Each row has a name. After each piece below comes the name of the row it's from, unless a question asks for something else. Each question is about the rows just above it.

Columns, left to right: T F Z K Q S L
[-57  49 -33  50 -36  41  50] -> butav
[ 50  50 -33 -36  41 -57  50] -> sodun
[-46  35  41 -14 -52  57 -50] -> Vipe
Which row holds these entries in another order? [ 50  41 -36  50 -33  49 -57]	butav
Which value appears more than once in sodun?	[50]
Which value appears more than once in butav?	[50]
Put [-57 -36 -33  41  50  50  50] back in order: which row is it?	sodun
Which row holds [-36 -33  50] read backwards?	sodun
Which column holds [ 50 -46] top down?	T
Which column holds [-57  50] top down?	T

Columns, left to right: E N X A H W R
[-17 -39 -50   6  -8  31 -15]  bikof
[-16 -38 -50   4  -5  30 -14]  ros
[ 28  19  -1   1 -21   3 -37]  goka
[-31  -8  12   4 -31 -31  29]  sev
[-25 -17   4   3  29 -22  32]  beb
[-17  -4  19   3  29 -32  31]  pagav
[ 30  23   6   1 -19  -3 -34]  mozi
[ 28  19  -1   6  28 -17  31]  tozon
[-16 -35 -45   7  -8  32 -16]  gati
[-27 -37 -41   1   7  24  -1]  lesol
[-13 -23 -40  -3  -4  29 -20]  veni
[-17  -4  19] with +1 step of 1 on every entry:	[-16  -3  20]
Repeated in sev:	[-31]
[-4 29] with +1 step of 1 on every entry:	[-3 30]

Columns, left to right: D J Y C M U B
[ -3  -8  14   2 -12   2  -7] -> lapiz
[-14   8 -48  11  11  11  11] -> Dufab
[-12   8  -9  -9  10   1  -7] -> miz
[ 12   5 -15  -4   8  16  -7] -> tidu
[ 12  16   5   7  -4 -15  -7] -> nodip
[  2 -12   2] with +1 step of 1 on every entry:	[  3 -11   3]
Repeated in miz:	[-9]
Move every entry of [8] by -1 step of 1.	[7]
[ -3 -14 -12  12] is in which column, read top down?	D
Which value appears more than once in Dufab?	[11]
[-7 11] is in which column, read top down?	B
[ -7  16   8  -4 -15   5  12] is which row reordered?	tidu

Columns, left to right: Bip Buris nenik ralef
[ 29 -10  -1 -21]  tebu
[22 49 14 10]  lom
[ -5 -16  -3  30]  pafo
[ 4 10 23 11]  fiv
[ 38  21 -14  -4]  Pupi
[-30  29   6  27]  Geta
[22 10 14 50]  zelip
[ -6 -41  34 -18]  Zikat
[  7   8 -43  41]  koba
[27 61 -2 -7]  fut
[-16  29  27 -21]  Diso
[8] with +1 step of 1 on every entry:	[9]
[10 22 49 14] is which row reordered?	lom
Shift each entry of [29] by +1 times 1:	[30]
[8 7] is which row, read backwards?	koba

Columns, left to right: kidek vudap Fosaz dekug Feluz lunuk Bago rukun poz bopag
[-35 -32 -31   2 -20 -22 -23  -1  31  37] -> tutid
[-24 -20 -19   1 -16 -15 -18   0  23  25] -> nevas
[-4 -2 -2  1 -2 -3 -4  1  6  5] -> mesul
[ 31  23  21   2  21  14  18  -1 -22 -25] -> Vul
[-19   1 -16 -15 -19  -1  19 -19 -23 -28] -> Gakif
[ 56  47  44   0  35  31  36   0 -45 -53] -> Vugud
[ 37  29  27  -1  24  20  25  -1 -31 -35] -> pasu
[ 41  33  32   2  27  21  25   1 -30 -36] -> lopiz
[ 17  15  14   1  11   9  10   1 -11 -15] -> nuf
[-2 -2 -2  1  0 -2 -2  1  3  3] -> rab
[ 23  18  17   0  15  12  15   0 -18 -21] -> leros
[  1  -1 -19   0  -1   1] is in which column, read top down?	rukun
Which value appears more than once in Gakif?	[-19]
Which row holds this, read backwards? [  0 -18 -15 -16   1 -19]	nevas
Put [-23  -1  31  37 -35 -32 -31   2 -20 -22] back in order: which row is it?	tutid
[ 31 -19  56] is in which column, read top down?	kidek

Columns, left to right: kupob Depu Moseb fam detut fiz
[ -8 -24  40  26   9  27]  kovok
[-16  -8  -4 -25  31  22]  let
[-27  -7  59 -17   9  37]  refuf
[-27  -7  59 -17   9 -29]  kegu
[  5 -43 -43  17  16   5]  dape
[-16 -35 -11  -2 -51   5]  gedad
[ 39  -8  -4 -27  -9  39]  kobi
asked: [-27  -7  59 -17   9 -29]	kegu
Which value appears more than once in kobi?	[39]
Shift each entry of [ 59 -17   9] by +1 times 1:	[ 60 -16  10]
Which row holds these entries in another order? [-24  27  40  -8  26   9]	kovok

